(in the rows, 128 means zero)
The rows of D fall into 4 groups, which share some directions, and each row is roughly a mix of its group's hidden directions, except some rows that fit no group.
D, 144 rows:
[[108 143 168 175 121  77 109  91 158 189 145 135 121 135 135 160]
 [168 165 121  83 128 125 162 181 121 111 138  68 157 147 123 153]
 [121  84 166 212 139 138 127 146 135 165 104 124 150 115 158 108]
 [151 143 126 157  88 140 182 138 163  95 157 176  95 105  90 129]
 [119 146 148  50 152 105  95 121 106 112 126 133 109 172 108 178]
 [121  57  92 133 147 168 113 132 110 136 123  82 179 159 116 120]
 [ 92 102 167 187 154 111  79 116 139 170 102 153 122 138 161 127]
 [113 140 159 155 109  99 122  95 175 121 155 193  71 125 120 130]
 [130  74 130 143 141 112 116 185 151 154 113  79 155 183 106 132]
 [143 158  38 121 116 152 121 163 107  90 101 151 129 141 106 125]
 [159 142  96 116  72 101 150  68  93  95 156 137 118 110 109 101]
 [113 134 151  80 166  89  73 136 127 143 121  88 135 181 157 145]
 [115 147 139 163 176 188 114 148 162 125 148 133 155 145 178 166]
 [150 150  68 167  81 146 169 133 125 110 128 167 122 100  84 128]
 [132  92 195 148 151 162 168 153 151 148 146  86 160 111 148 133]
 [ 77 122 162 167 148 137 105 103 154 168 112 187  97 102 133 142]
 [131 128 143 146 159 148 132 153 140 162 136  58 183 128 182 127]
 [112 141  67 165  95 123 138 125 121 172  92 161 122  93  77 135]
 [120 125 115 126 157 199 126  94 147  98 181 118 154 122 180 119]
 [111 145 200 112 164 113 102 114 169 131 164 130 110 154 169 157]
 [105  96  41 141 121 159 100  84 106 142 123 130 155 134 104 121]
 [143 178 105 113 105  59 125 137 133 172 132  76 144 148 118 153]
 [123 170 158 107 180 141 107 151 130 140 128  88 156 135 198 150]
 [119 170 142 155 105 133 156  86 163 131 165 185  94  86 121 147]
 [ 99 162 120 183 122 104  96  81 119 187 113 158 129 108 145 153]
 [140 112 113  50 148 170 133 118  98  75 152  97 147 147 125 127]
 [165  97 104 171  87 108 155 181 107 119  89 128 132 133  87  98]
 [135  98 195 191 115 104 145 143 140 134 110 151 105 102 149  88]
 [161 219 109 123 118 136 165 152 127 122 142 110 147 105 150 161]
 [160  96 167 138 115 118 161 147  80 121  99  94 145  93 153  73]
 [146  83 135 187 105 152 169 123  87 144 107 117 162  84 124 102]
 [101 165 146 140 172 140  99 128 185 153 156 115 137 138 192 147]
 [138 162  77 148 105 166 142  70 133  95 179 159 131 110 137 131]
 [109 111 167 166 169 126  99 170 174 158 118 106 142 152 179 122]
 [126  85 132 182 148 169 131 128 148 150 152  82 183 137 165 119]
 [103 106 178 146 139  71  74 101 114 166 102 144 112 156 136 142]
 [115 161 162  80 138 117 145  82 119 173 157  90 144 105 127 177]
 [158 114 149  95 127  88 141 200 145 118 119  72 131 165 118 113]
 [167 162 139 131 123 149 185 193 166 103 155 110 137 134 116 157]
 [150 183 191 128 111  77 156 111 114 157 142 110 129 108 141 165]
 [138 136 170 157 150 122 129 142 134 157 133  70 167 119 202 111]
 [ 96 165 150 143 157 154 101 115 156 116 133 201  91 124 151 162]
 [107  48 155 185 130 134 120 141 138 144  99 164 115 138  95 116]
 [ 96 168 151 131 157 141  93 100 165 116 150 187  90 128 165 150]
 [105  68  80 118 145 176  97 132 110  98 100 161 125 150  96 113]
 [150 103  80 111 131 130 112 147  81 125 108  66 181 164 127 120]
 [146 124 104 154 132 160 157 146 116 162 133  60 197 117 141 138]
 [106 119 121 123 127 159 126 117 148  86 126 209  72 104 113 103]
 [131 100  53 121 121 132 107 140  79 138  87  95 166 147 106 113]
 [118 181 140 165 117 107 119 116 181 127 151 190  84 128 136 152]
 [127 147  87 183  95 150 151  87 104 144 119 165 133  67 123 116]
 [115 193  64 107 102  88 104 102 137 136 127 159  95 124 110 135]
 [123 152 181  96 121 129 157  86 151 108 175 166  87 106 112 158]
 [137 137  89  64 133 184 152  99 102  92 161 106 152 113 120 136]
 [140  97  79 160  92 165 165 132 117 101 118 167 121 100  79 101]
 [101 153 187 151 131  96 114  87 165 154 149 169  89 113 149 145]
 [120 199 158 115 133  75 109 135 175 140 141 141  89 131 163 139]
 [123  82 137 145 168 184 128 149 136 140 139  77 185 147 156 135]
 [107 170 172 120 176 140  95 136 165 120 140 146 110 135 197 141]
 [101 139  93  95 114 149 125  65 128 109 149 184  90 101  96 131]
 [130 143 209 113 158 102 125 141 159 145 155  92 133 152 163 162]
 [122 108 130  99 174 135  94 163 114 140 107  64 167 160 168 118]
 [138 108 218 117 133  67 120 123 125 143 136  96 123 153 146 132]
 [161 158 141 196 104  75 132 153 127 162 123 100 157 153 141 153]
 [166 154  79 137 105 157 180 160  98 127 120  93 173 104 109 138]
 [161 146  87  69 121 163 155 127  98  70 152  99 147 123 130 115]
 [100 134 132 149 174 125  71 141 149 163 114 101 151 152 195 124]
 [ 92 106 188 135 169 150  99 110 159 120 136 163  99 119 178 108]
 [120 192 159  91 128  92 113 113 123 111 118 176  72 106 150 131]
 [133  71 139 114 157 204 148 126  98 102 140 105 170 134 123 141]
 [ 99 162 147  90 177 129  93 175 166 130 111 146 102 158 136 169]
 [144 138 107 114  84 131 164 102 106  84 132 178  90  88  92 101]
 [171  90 163 146  92 121 186 146  81 119 111 109 143 105  95 112]
 [135 126  61 123  88  85 114 102  81 150 103 117 140 141  80 128]
 [118 173 176 148 159 110 114 154 179 161 139 111 128 134 187 148]
 [145 101 107 137  87 122 159 137  82 117  90 162 114 110  55 125]
 [110 141 179 151 156  89  92 117 138 185 127 103 146 150 167 163]
 [123 120 103  57 149 116  87 118  72 119 100  88 144 146 144 108]
 [143 112  92 115 115 183 152 137 126  54 137 167 108 114 113  92]
 [144 149 129 163 113 183 185  99 111 124 154 138 152  65 139 136]
 [147 156 111  92 125 119 140 107 122 139 161  49 168 115 171 107]
 [143 110  85  73 129 186 155 140 118  67 145 127 132 130  96 118]
 [ 86 140 119 104 179 171  78  99 152 116 145 145 121 130 185 121]
 [127  84 144 161 161 178 135 149 143 145 142  77 183 137 163 125]
 [117 175 157 121 123 100 114  99 167 105 155 186  70 125 145 134]
 [123 123  69 173 117 190 166 154 161 136 131 140 145  94 105 119]
 [145 100 125 145  82 110 168 145 106 118  94 163  97  96  68 100]
 [ 88 141 175 108 181 139  88 111 163 138 142 135 112 128 190 130]
 [117 111 103 193 122 190 147 130 141 116 118 184 123  89 126 109]
 [ 92 108 114 104 141  87  74 123 105 177  83 123 127 161  94 152]
 [144 112 129  49 155 143 127 164 100  87 119  80 142 151 136 112]
 [154 161 164  89 130  96 153 140 119 149 148  54 160 135 142 158]
 [ 79 132 140  92 136  99  97  66 110 181 112 145 106 107 109 150]
 [113 129  29 143 106 164 122 100 128 123 127 155 130 108 107 105]
 [133 156  86  64 112 148 142  90 135  75 173 142 105 118 113 119]
 [150 171  84  88 114 143 163 172 169  82 150 124 108 116 123 104]
 [118 176  93 115  97  59 100  83 153 148 147 134  97 130 130 115]
 [128 142 160 202 101  95 129 110 160 136 135 181  92 109 146 112]
 [160 115 105  86 122 123 152 166  95 127 119  57 170 151  99 135]
 [146 146  65 146 124 168 152 143 112 141 126  78 185 102 150 115]
 [117 134  82 160 133 145 123 154 154 167 127 123 157 164  83 193]
 [150 151 105  82 110 151 154  82  94  83 160 116 133  88 151  95]
 [102 125  91 126 159 155 115 156 167 175 135  88 166 160 112 174]
 [161 190 123 155 113 162 190 160 145 118 150 127 143  91 136 152]
 [164 105 165 144 108 100 159 157  82 134  94  86 149 101 144  84]
 [130 173 125  97 163 128 114 154 156 141 151  66 160 153 178 148]
 [153 151 132 151 151 169 135 134 136 107 167  87 176 137 198 130]
 [153 162  95 161  91 164 181 107 140  99 168 155 128  86 122 124]
 [111 145 176 150 148 170 168 118 167 160 158 123 138  73 159 143]
 [140  69 158 154 127 130 158 178 164 143 138  95 146 164  86 144]
 [102 151 106 114 122  98  74  76 121 114 120 188  80 130 138 113]
 [149 135  87 136 140 130 104 193 105 108  82 100 152 146 167  88]
 [150 134 126 177  95  83 149 172 101 170  75 117 140 115 101 129]
 [112 110 142 120  99 108 128  70 104 119 119 188  79  91  99 104]
 [109 134 115 171 154 146 120 160 160 189 124 101 170 149 126 181]
 [142 160  72 107 114 179 169  97 109 120 160 105 163  89 122 138]
 [139 147 215 108 138 109 159 125 161 136 171  98 123 119 154 146]
 [124 164 158 134 139 160 142 139  98 105  93 198  96  79 138 142]
 [127  82 114 145 128 199 159 130 112  95 116 156 130  83 124  84]
 [159 138 117 114 146 174 153 154 128 101 156  66 179 133 171 120]
 [144 126 116 130 159 181 126 158 142  85 147  98 157 136 194  93]
 [132 115 139 140 165 130  81 143 135 111 134  91 155 173 202 103]
 [108 147  82 100 112 128 105  74  98 111 120 189  95 120  92 142]
 [131 186 148  76 159 103 102 134 117 137 132  81 144 146 178 153]
 [ 83 136 154 110 136 118 104  86 151 137 130 196  70 115 109 147]
 [129  90  89 104  98 110 129 120  72 131  83 136 121 123  60 114]
 [146  96 113 106 152 177 149 178  99 116 109  72 177 129 132 117]
 [129 126  79  58 117 114 133 156 118 120 110 116 117 150  57 143]
 [147  55 110 120 112 139 145 154  84 105  97 114 143 143  75 104]
 [117 150 178 141 142 101  95 144 148 107 112 195  72 147 142 142]
 [165 137 109 112 132 157 149 129 116  97 165  63 178 133 173 110]
 [159 112  67 143  86 146 170 146  91 110 108 124 146 104  85 101]
 [138 173 172 106 143 138 152 103 151 130 187  92 147 116 174 156]
 [ 83  57 145 127 149 118  95  97 142 181 126 113 135 155  99 142]
 [146 130  82  82 131 165 152 125 135 111 174  64 171 139 125 131]
 [ 96 151 171 165 151 137 100 102 156 132 132 193  94 113 168 141]
 [117 206 123  87 138 108 110  91 149 142 167 121 122 132 154 171]
 [118 165 179 164 137 129 135 120 189 130 164 166  96 111 165 141]
 [163  98 145 106  87  78 146 119  86  99 116 110 112 116 120  65]
 [165 144 127  90  93 137 189 137 127  71 155 137 104 101  96 111]
 [169 135 157 133 106 104 126 119 111  48 146 162  96 148 154  96]
 [124 145 132 182  85  96 145 108 147 145 126 191  87 103  93 136]
 [ 95 170 121  94 149 155 113  78 159 127 172 162 110 127 127 178]
 [132 124 128 167 104  76 120 140  80 177  68 133 135 130  92 147]]
Here is one row of each group, with its name. Which group are the others in?
[121  91 116 199 113 180 160 119 135 134 122 168 132  84 114 107] | Q
[112 100 181 209 141 115 106 143 155 158 111 158 120 143 147 136] | L
[129 147  91 164 128 115 106 106 106 178 125  75 184 127 171 126] | Z
[109  75  95 178 153 170 106 169 149 145 101 117 158 143 142 103] | C

[157  88  99  99  93 147 167 119  83  84 128 129 129 116  74 104] | C
[122 157  48 116 116 179 140  97 150 103 165 141 131 102 129 112] | C
[151  95 108 129  95 149 160  75  92 101 154 110 148  91 132  76] | L
[109 108 116 123 151 105  80 116  89 181  96  77 170 152 145 135] | Q
[ 73 124 146 122 179 163  94 104 179 161 148 130 127 118 171 134] | L
[168 132  75  93 104 147 169 165  94  92 120 100 148 126  89 119] | Q
[139 183  79 169 108 163 166 132 163 134 162 142 143 108 116 162] | Z
[134 149 139 132 168 168 118 142 161 102 165  98 155 144 204 122] | Z
[143 119  89 105  83 133 171 112  89 115 119 145 120 100  53 132] | Z
[148 124 143  86 108  88 135 162  94  95  87 157  87 142  75 129] | C
[117  73 128 101 130  90  95 146  86 138  69 124 117 155  89 111] | Z
[137 104 155 139 142 114  98 116 167 104 175  96 138 175 187  97] | L
